Here are some rows, each followed by its group. Rows of different groups can look alike.
[ 45. -29. -44. -41.  -4.  23.  27. -29. -43. -50. -46.  -3.  49.  53.  17.
 -54.  31. -11.  52. -42. -41.  21. -22. -26.  51. -52. -13.] v
[-35.  24.  34.  26.  19. -42. -19.  33.  15.  26.  39. -18. -44.  31. -29.
  52.  32.  46. -39.  51.   8.  32.  -1. -17.  12.  49.  11.] o
[-54.  33.  52.  54.  21. -23. -37.  54.  53.  14.  42. -20. -47. -10. -28.
  59. -34.   1. -47.  33.  19.  86. -10.  35.  -8. -30.  45.] k
[ 42. -21. -41. -45. -38.  24.  23. -31. -45.  15.   5.  -7.  44.  37.  10.
  20.  16.   2.  45. -31.  23.   9.   5. -29. -23.   3. -22.] v
[ 43. -66. -47. -19. -20. -21.  56.  -2. -18.  47. -11.  30.  45. -58.  58.
  51.  63. -48.  49. -62.  15.  25.  46. -10.  39.   1.  26.] g
[ 48. -46. -47. -33. -18.   5.  41. -16. -33.  -7.  -9.   9.  52.   1.  35.
  67.   7. -33.  56. -56. -12. -44.   7. -17.  14.   2.   8.] g
[ 45. -21. -41. -43. -66.  23.  24. -31. -46.  21.   7.  -5.  48. -28.  10.
  -3.  -8.  -1.  47. -32.  14. -62. -48. -28. -77. -37. -22.] v
[ 40. -15. -39. -45.  10.  23.  20. -32. -46.  41. -74.  -9.  42.  31.   5.
  65.  20.   6.  41. -27.  49. -24.  -7. -30.  19.  74. -25.] v
[ 48. -46. -49. -34. -17.   6.  42. -17. -34. -44.  64.   5.  52.  24.  36.
 -52.  16. -30.  53. -55.  30. -25.   8. -19.  -4. -43.   5.] g
[-39.  26.  40.  31.  37. -42. -23.  37.  22.   9. -26. -16. -47. -17. -32.
  68. -17.  41. -43.  51. -51. -17.   4. -12. -32.  -1.  18.] n
[ 25.  -1. -22. -37.  10.  11.   8. -27. -42.  26. -96. -14.  22.  24. -11.
 -14. -32.  30.  22.   1. -14.  30.   8. -37. -44. -97. -33.] y
[ 24.  -1. -21. -36. -13.  12.   8. -27. -42.   4. -57. -14.  21.  -2. -10.
 -41. -11.  32.  23.   1.   7. -22.  25. -36. -20.  11. -32.] y
[-38.  27.  38.  28.  11. -41. -21.  38.  21.   9.  68. -18. -46.  21. -30.
   0. -27.  43. -41.  49.  28.  17. -10. -13.  29. -12.  15.] n
[-49.  28.  46.  42.  36. -40. -27.  51.  36.   2.  20. -19. -53. -26. -32.
 -30. -13.  28. -47.  45. -13.   4.  12.   5. -15. -19.  29.] n
[-38.  25.  39.  28.  21. -42. -19.  37.  17.  28. -42. -17. -46.   3. -32.
  -1. -50.  43. -39.  49. -14.  31.  38. -14.   8. -29.  13.] n
[-43.  26.  42.  34.  -4. -43. -24.  43.  27.  23.  23. -18. -49. -19. -31.
   1.  29.  37. -45.  49.  70.  61. -59.  -6. -52.  12.  23.] n
[ 30. -93. -39.  -1. -75. -63.  86.   1.  18. -20. -50. 103.  13.  24. 102.
  64.   1. -54.  14. -53.  13.  -5. -10.  14.  25. -27.   3.] p
[ 37. -11. -37. -45. -94.  22.  16. -33. -46.  27.   5. -11.  38. -19.   3.
  62. -84.  13.  37. -20.  11.  24.  38. -31.  17. -28. -26.] r
[-51.  30.  49.  49.   9. -34. -34.  52.  46. -25.   0. -17. -52. -10. -32.
 108. -77.  14. -50.  39. -44. -54. -39.  17. -25.  12.  37.] k
[-56.  36.  53.  55.  18. -10. -44.  51.  57.  47. -11. -20. -48. -30. -32.
 -70.  55. -11. -46.  27.  -2.  72.  23.  44.  20.  58.  47.] k
[ -14.   60.   25.   37.   14.  121.  -64.  -93.   40.   53.    8.   13.   -7.
  -80.   -3.    0.    4.  -64.  -31.   19.   14.   79. -100.   77.    0.   30.
  -59.] z
[ 44. -25. -45. -45.  -9.  23.  27. -30. -44.   1. -79.  -4.  51.  25.  15.
   1.  35.  -7.  49. -39.  41.  30.  -5. -28.   1.  34. -16.] v
[-39.  25.  37.  28.  70. -42. -20.  38.  18. -30.   6. -16. -46.  52. -33.
  25.  40.  44. -41.  50.  28.   4. -43. -13. -22.  44.  16.] n
[-24.  55.  31.  41.  25. 105. -63. -49.  52.  -3.  86.   3.  -9.   2. -11.
   7. -58. -73. -25.   0. -23.  17. -72.  96.  26.  -7. -13.] z
[-37.  49.  40.  49. -51.  75. -63.  -6.  62.  19. -30. -12. -17.  -2. -19.
   5. -69. -67. -31.  -6. -43.  55. -56.  93. -55. -14.  22.] z
[ 31.  -7. -27. -41.  52.  17.  10. -27. -44. -35. -26. -12.  29.  13.  -6.
  -5.  69.  24.  28.  -6. -77.  26.   0. -35. -14. -71. -31.] r
[-54.  38.  52.  57.  40.  -8. -44.  50.  59.  58. -27. -20. -49. -50. -29.
 -22.  -4. -15. -44.  21.  14.  20. -43.  50. -14.  -7.  47.] k
[-41.  47.  42.  52.  40.  60. -59.   9.  65.  30.  54. -15. -24.  60. -21.
 -27.  23. -63. -30.  -3. -33.  42. -42.  90. -39. -13.  29.] z
[ 28. -92. -37.   0.  16. -62.  88.  -2.  19.   0. -15. 107.  11.  15. 103.
  42.  -4. -53.  14. -52.  96. -40.  97.  14.   1.   7.  -2.] p
[ 48. -45. -48. -35. -20.   5.  43. -16. -34. -11. -60.  11.  52.  10.  36.
  16.   4. -33.  54. -57.  11.  11.  35. -19.   9.  -2.   7.] g
[-45.  29.  43.  37.  31. -41. -23.  44.  29. -34. -16. -17. -50.  -1. -31.
  -9.   0.  36. -45.  47. -20.   8. -30.  -4.  33.  21.  22.] n
[ 48. -48. -48. -32. -30.   2.  44. -13. -33.  43. -19.  11.  50.  64.  39.
  55.   0. -36.  56. -57.  17. -34.  62. -19.  25.  49.   8.] g
[-50.  42.  47.  55.  66.  29. -53.  33.  65.  42.  34. -17. -37.  30. -25.
  33.   9. -42. -40.   6. -25.  26. -27.  73. -10.  -7.  45.] z
[ 32.  -9. -31. -42.  31.  20.  12. -31. -44. -18.  29. -13.  32.  57.  -3.
  46.  15.  20.  31. -11.  20.  15.  83. -33. -10.  34. -31.] r
[ 43. -20. -42. -45. -37.  23.  21. -31. -45. -63. -30.  -6.  44. -30.  10.
  22.  19.  -1.  46. -32.  -7.  55.   5. -29.  -8. -14. -22.] v
[-39.  25.  42.  30. -42. -41. -21.  40.  22.  20. -31. -17. -48. -30. -30.
  17.  -6.  42. -42.  50. -94. -48.   4. -10.  22.  72.  17.] n
[-52.  31.  49.  45.  53. -38. -33.  49.  40. -12.  53. -18. -52. -22. -31.
  59.  14.  21. -49.  44. -21. -10. -84.  10.  17. -24.  36.] n
[ 41. -21. -40. -44. -47.  23.  23. -30. -47.  21.  16.  -7.  47.  -6.   9.
 -75. -13.   0.  45. -30.  28. -32.  58. -29.   1.   5. -23.] v
[-48.  28.  48.  43.  67. -39. -30.  49.  37.   8. -61. -18. -51.  33. -31.
   9. -32.  27. -47.  45. -75.  28.  51.   6.   5. -41.  32.] n
[-55.  35.  51.  53. -14. -23. -42.  52.  55.  -7. -28. -21. -50. -69. -31.
 -42.  -9.  -2. -48.  30.  49.  51. -37.  36. -24.  48.  46.] k
[-22.  20.  24.  10. -19. -33. -14.  18.  -3. -49.  84. -16. -32.  70. -27.
  25. -29.  52. -26.  45.  -6. -46. -25. -26.  31.  45.  -6.] o
[-53.  32.  50.  49.  14. -33. -33.  52.  45.  -2.  31. -18. -53.  13. -32.
 -52. -16.  17. -49.  38.   8.  48. -21.  17.  67.  -6.  40.] k
[-45.  28.  44.  36. -28. -40. -26.  44.  27. -13.  18. -19. -52.   0. -32.
 -60. -65.  35. -45.  47.  26. -16. -68.  -4. -24. -41.  25.] n
[ 31.  -6. -31. -43. -59.  20.  13. -30. -44.  58. -33. -13.  33.  -7.  -2.
  97. -53.  22.  32. -10.  24. -39. -21. -34.  30.  30. -30.] r
[-52.  33.  49.  46.  61. -34. -31.  50.  42. -26. -16. -19. -52. -35. -30.
 -27. -53.  20. -48.  43.  22. -69. -18.  13. -17.  20.  36.] k
[ 47. -38. -47. -37. -58.  14.  38. -23. -40.  82. -52.   3.  53. -16.  28.
  14.  23. -25.  54. -49.  51. -29. -20. -24. -39.  16.  -3.] g
[-45.  45.  46.  53.  54.  46. -56.  22.  64. -40.  34. -15. -27.  30. -26.
 -90. -80. -52. -34.   0.  83.  23.  25.  82.   7.  44.  40.] z
[-53.  33.  50.  49. -18. -32. -36.  55.  47.  -5.  -1. -17. -53. -62. -31.
 -50. -10.  11. -47.  38.  14.  61. -40.  23. -11.  -7.  42.] k
[ 30. -87. -44. -28. -95. -30.  95. -52.  20. -13.  34. 127.   8.   9. 121.
  -1.  14. -38.  -9. -43.  20. -47.   6.  43.  24. -58. -83.] p
[  40.  -16.  -37.  -45.  -47.   23.   18.  -32.  -46.   41.   -3.   -8.   41.
   14.    4.    1.  -66.    8.   39.  -22.   18. -120.    0.  -32.  -12.    7.
  -28.] v
[-39.  27.  39.  30.  17. -40. -23.  40.  21. -29.  31. -18. -48. -42. -32.
 -22. -24.  43. -44.  50.  -3.  44.  30. -11.  28. -17.  17.] n
[ 39. -13. -37. -45. -66.  24.  17. -33. -47. -37. -15.  -8.  41. -64.   4.
 -27.  -5.   8.  40. -24.  -9. -30. -42. -29.  51.  12. -25.] r
[ 32. -88. -39.   1. -62. -59.  81.   9.   9. -15. -12.  78.  21. -34.  92.
  40.  53. -56.  25. -57.  -1. -15. -16.   6.  12. -17.  23.] p
[ 11.   7.  -9. -26. -45.   1.   0. -18. -32.  25.  35. -13.   6. -25. -17.
   7. -45.  44.   7.  18.  -3. -72. -17. -38.  98.  36. -31.] y
[-48.  32.  49.  46.  52. -39. -30.  51.  41.  12. -11. -17. -53.  18. -33.
 -43. -15.  23. -48.  44.  -9. -14. -23.  10.  11. -17.  34.] n
[-56.  37.  52.  56.  45.  -2. -46.  49.  60.  43.  52. -19. -44.  42. -27.
 -11. -65. -20. -44.  18.   8.  11.  20.  51.  55. -14.  50.] k
[ 30.  -4. -27. -39. -32.  18.  10. -28. -44. -25.  49. -13.  29. 109.  -5.
  61. -25.  25.  29.  -3.  53. -17. -10. -36. -32.  41. -31.] r
[ 46. -45. -45. -36. -10.   6.  40. -19. -35.  55. -52.   6.  51. -17.  35.
  -4.  19. -30.  54. -54.  26. -54.   1. -20.  24.   8.   5.] g
[-55.  36.  52.  54. -45. -14. -43.  50.  58.   1.  -3. -18. -49. -68. -28.
 -13. -14.  -8. -47.  26.   1. -11. -47.  46. -38.  75.  46.] k
[-41.  48.  42.  49.   6.  66. -62.   7.  65.  21.  -3. -12. -21. -24. -20.
 -59. -33. -63. -30.  -4.  17.  22. -29.  89. -54.  20.  29.] z
[-30.  22.  30.  17. -17. -38. -15.  26.   8.  73.   4. -15. -37. -17. -31.
   6. -39.  50. -36.  50.  68.   0.  -3. -23.   8.  31.   3.] o
[ 46. -35. -44. -41.  27.  20.  32. -27. -42. -54. -16.  -2.  51. -32.  21.
 -10. -40. -15.  51. -43.  64.   6.  94. -25.  32.  15. -11.] v
[ 48. -53. -47. -30.  -7.  -2.  47. -11. -31. -23. -83.  16.  52.  73.  43.
  62. -58. -37.  55. -58.   4. -19.  64. -17.  25.   4.  12.] g
[ 20.   2. -17. -33. -44.   8.   6. -23. -38.  -1. -45. -11.  16. -40. -12.
 -17.   9.  36.  17.   7. -19.   7. -11. -39. -35. -15. -33.] y
[ 45. -57. -46. -25. -72. -10.  51.  -9. -28.   2. -47.  21.  47. -60.  47.
  31. -26. -41.  53. -60.   2. -52.  -8. -15. -14. -14.  17.] g
[ 47. -53. -47. -31.  13.  -2.  46. -11. -31.  20. -38.  14.  51. -10.  44.
 -31. -15. -38.  55. -58.  23. -29.  70. -18. -13. -55.  13.] g
[ 38. -80. -41.  -5.  70. -43.  70.   9.  -2. -41. -46.  56.  31.  64.  76.
   2.  68. -54.  39. -60. -11. -32.  39.  -4.  13. -31.  31.] p
[ 13.   4. -10. -29.  14.   1.   2. -19. -34. -47.  18. -13.   7. -23. -16.
   0.  38.  41.   8.  16. -26. -18.  19. -38. -36.  16. -30.] y
[ 47. -55. -48. -26.  18.  -9.  52.  -9. -26. -18.  25.  20.  47. -71.  48.
  -7.  37. -41.  53. -61.   7. -37.  24. -13.  83. -16.  18.] g
[ 12.   6.  -9. -26. -53.   2.   2. -16. -33.  21.  12. -13.   7.  11. -17.
  19.  19.  41.   4.  19.  -8.  28.   6. -38.  23.  40. -30.] y
[  30.   25.  -75. -127. -103.  127.   56. -127.  -63.   23.  -20.  127.   56.
  -59.  105.   48.  120.   -5.  -26.   39.   28.  -73.   36.  127.  -51.  -41.
 -127.] p
[  17.    5.  -17.  -33.  -26.    7.    6.  -20.  -36.  -26.  -11.  -14.   15.
 -113.  -14.    9.    7.   38.   14.    9.  -35.   26.  -23.  -37.  -22.  -67.
  -32.] y
[ 37. -11. -33. -44.  -8.  21.  15. -33. -47. -11. -16. -10.  38.  97.   3.
  24.   2.  13.  39. -19.  -6.  66.  19. -32.   1. -47. -28.] r
[ 46. -45. -49. -34. -41.   8.  44. -18. -34.  16.  44.   7.  52. -35.  36.
 -17.  13. -29.  56. -56. -32. -51. -39. -19.  17. -97.   7.] g
[-36.  25.  36.  24.  38. -40. -21.  35.  15.   4.  -8. -16. -42. -20. -30.
 -65.  -8.  48. -39.  49. -23.  20.  62. -17.  51.   3.  12.] o
[ 30.  -6. -28. -40. -20.  19.  11. -29. -44.  -3.  26. -14.  30.  12.  -5.
  -9.  48.  24.  29.  -8.  23.  19.  17. -34.  -5.  42. -32.] r
[ 16.   4. -13. -31. -45.   5.   2. -21. -38.   9.  -2. -13.  11.  18. -14.
   5.  16.  38.  13.  14. -33.  -9.  12. -38.  82.  67. -32.] y
[ 47. -45. -49. -35.  34.   7.  41. -19. -33.   3. -55.   8.  51.  71.  36.
  16. 108. -29.  55. -56. -37.  40. -17. -20.  -8. -42.   4.] g
[ 47. -28. -45. -45.  55.  23.  27. -28. -43.   5.   7.  -4.  52.  14.  19.
  31.  47. -10.  51. -40. -71. -57.  68. -26. -13. -31. -13.] v
[-53.  37.  51.  55.  48.  -9. -44.  51.  60. -40.  56. -18. -46. -19. -30.
 -11. -13. -11. -46.  24. -48.  41. -10.  45. -13. -59.  45.] k
[-49.  28.  45.  42.   1. -40. -27.  48.  36. -33. -47. -18. -50. -14. -32.
 -21. -21.  29. -46.  44.  -6.  19.   2.   4. -28.  41.  30.] n
[-52.  37.  52.  55.  50. -12. -42.  52.  58.  27.  34. -20. -48.   8. -31.
  26. -14. -10. -46.  25. -43.  34. -12.  43.  11. -46.  47.] k
[ 10.   6.  -4. -23. -46.  -1.   1. -15. -33.  35.   8. -15.   4. -44. -18.
 -87. -21.  44.   5.  20.   1.  -6.  69. -37.  65.  25. -30.] y
[ 49. -36. -47. -39.  18.  15.  33. -24. -42.   6.  22.   2.  52.  67.  26.
  16.  24. -21.  53. -49.  -7. -22.  48. -20. -27. -32.  -4.] v
[-18.  58.  28.  40.  47. 116. -65. -71.  47.  75. -60.   8.  -7.   3.  -5.
  31. -38. -71. -28.   8. -44.  40.  34.  88. -24.  67. -36.] z
[-51.  31.  48.  49. -16. -35. -33.  51.  42. -44.  22. -18. -54.  24. -32.
 -11. -42.  20. -47.  40. -23. -33. -38.  14.  10.  36.  36.] n
[ 47. -51. -49. -31. -37.  -1.  45. -11. -29. -17.  10.  15.  51.  28.  41.
 -44.  37. -38.  55. -57.  43. -15.  18. -17. -63.  -8.  14.] g
[ 32. -86. -38.   2. -80. -58.  79.   9.   9. -37. -57.  77.  21.  29.  91.
  23.  10. -56.  27. -57.  38.  39. -12.   4. -41. -43.  23.] p
[-44.  28.  43.  35. -15. -43. -24.  44.  28. -43.  -6. -18. -50.  -8. -32.
 -13.  14.  37. -43.  48. -42.  64.  15.  -4.  11.  35.  22.] n
[  42.  -20.  -40.  -45.   57.   23.   22.  -32.  -45. -108.  -81.   -6.   44.
  -69.    8.  -30.  -20.    2.   45.  -28.   33.   18.  -22.  -27.  -12.  -78.
  -21.] v
Which 3 groups are nearest to each row below, nearest first, going by the distance to the group's nearest row?
[-23.  20.  25.  11. -14. -36. -14.  20.  -1. -10.  43. -15. -34. -29. -27.
 -32. -10.  52. -29.  48. -16. -46.  -5. -26.  -2.  17.  -4.] >> n o y
[-35.  25.  34.  24. -94. -40. -19.  31.  14.  73. 101. -16. -43.   1. -33.
  63. -16.  46. -38.  49. -20.  11. -65. -18.  53.   4.   8.] >> n o y
[-55.  35.  54.  52.  38. -18. -42.  53.  55.  17.  98. -19. -49.   1. -31.
 -37.  31.  -2. -47.  28.  -3. -26.   2.  37.  14.  55.  46.] >> n k z
[ 46. -27. -45. -44. -54.  23.  26. -30. -44. -36. -35.  -3.  48.  31.  14.
  26. -63.  -7.  49. -40.  38.   3. -23. -27.  31. -12. -17.] >> v g r
[ 45. -34. -49. -41.  64.  14.  36. -25. -40. -39.  31.   1.  51.  13.  26.
   3.  48. -21.  54. -45. 117.  54.  13. -24.  -8. -17.  -7.] >> g v r
[-54.  34.  51.  52.  25. -27. -39.  54.  52.  10. -13. -20. -52.  30. -32.
  44. -53.   2. -46.  34. -63.  37.  45.  30.  34.  -3.  42.] >> n k z
[ 48. -55. -48. -26.  21.  -4.  48. -10. -27. -42. -25.  15.  50.   3.  46.
   4.  23. -40.  55. -59.  90.  15. -16. -15.  57.   3.  16.] >> g v p
Which 4 groups are nearest to each row below, nearest first, going by the distance to the centre of the group?
[-21.  21.  22.   7. -41. -31. -10.  18.  -2.  19.  -7. -16. -29.  50. -27.
 -25.  -8.  53. -25.  44.  65. -24.  14. -30. -32. 125.  -8.] >> o n y k
[-47.  29.  46.  41.  33. -40. -28.  47.  34. -10. -24. -17. -51.   5. -32.
 -47.  39.  30. -47.  48. -43. -19. -78.   4. -25. -16.  28.] >> n k o z
[ 46. -27. -43. -45. -92.  22.  27. -31. -46.  32.  -1.  -4.  50. -39.  18.
 -51. -11.  -8.  50. -39. -19.  18.  13. -26.  35. -53. -16.] >> v g y r
[ 49. -46. -48. -35.  -4.   7.  43. -16. -33. -17. -28.   9.  51.  53.  36.
  11.  41. -31.  55. -55.  75.  -9.  10. -19. -68.  40.   6.] >> g v r p
[  40.  -77.  -54.  -62.  -28.   15.   92. -103.   11.  -12.  -88.  127.   15.
   25.  126.    0.   50.  -25.  -18.  -35.   81.  -19.  -23.   67.   52.  -25.
 -127.] >> p g v r
[ 48. -40. -47. -37. -42.  13.  38. -20. -40. -65. -32.   5.  52. -20.  30.
  -3. -14. -24.  56. -51.  47.  39.  -9. -20.  65.  11.  -2.] >> v g r y
[  9.  10.  -5. -23.  47.  -3.   0. -12. -30. -58.  -6. -15.   0. -55. -20.
  37.  29.  45.   2.  23. -39. -55.   4. -39.  37.  54. -30.] >> y r o v
[ 28.  -4. -25. -42. -46.  18.  11. -29. -43. -43.  -2. -12.  27.   1.  -8.
 -28. -36.  26.  27.  -7.  14. -15.  48. -35.  36.  56. -33.] >> y r v g
[-37.  49.  41.  49. -52.  72. -62.   1.  64.  81. -31.  -8. -18.  -4. -20.
 -18.  -7. -67. -30.  -5. -18.  39. -34.  93.   5. 100.  24.] >> z k n o
[-51.  31.  51.  49.  27. -33. -34.  52.  46.  77.   1. -19. -51. -16. -32.
  18. -13.  16. -49.  38. -13.  51.  27.  19.  90.  16.  37.] >> k n o z
[-20.  19.  21.   5.  -9. -29. -12.  16.  -4.   4. -25. -15. -30. -40. -27.
 -13. -39.  53. -28.  44. -76. -32.   6. -29.  23. -46.  -7.] >> n y o k
Which 4 groups are nearest to each row below, nearest first, going by the distance to the group's nearest row?
[ 28. -95. -39.  -6. -72. -56.  91. -15.  20.  14. -67. 126.  10.  37. 110.
  24.  27. -49.   6. -50.  -3. -47.  47.  24. -29.   2. -24.] >> p g v y
[ 31.  -5. -29. -41.   2.  18.  11. -30. -44.   0.  24. -11.  30.  31.  -6.
 -23.  -5.  21.  29.  -9.  48. -57.  34. -35. -63.  25. -33.] >> y r v g
[ 48. -49. -50. -31. -77.  -1.  45. -11. -30.  78.  -9.  13.  48.  -3.  41.
 -24. -17. -35.  55. -55.  20.  -9.  82. -16.   4. -12.  10.] >> g v r y
Which 4 groups are nearest to each row below, nearest first, going by the average distance to the group's rows?
[ 27.  -3. -24. -38. -31.  16.   8. -28. -44. -10.  72. -11.  26.  14.  -8.
  36.  -2.  29.  26.  -3. -48. -81. -17. -37.   8.   2. -33.] >> y r v g
[ 37. -12. -32. -43. -60.  21.  15. -34. -46. -80.  11. -10.  37.  11.   0.
 -66.   0.  15.  38. -18. -18.  26.  61. -31. -75. -15. -31.] >> v y r g
Which 3 groups are nearest to each row below, nearest first, going by the distance to the centre of the group?
[ 46. -52. -48. -30.  -4.  -5.  51.  -9. -28.  85.  27.  15.  49. -14.  47.
  97.  27. -38.  55. -58.  57. -44. -39. -17.  16. -26.  16.] >> g v r
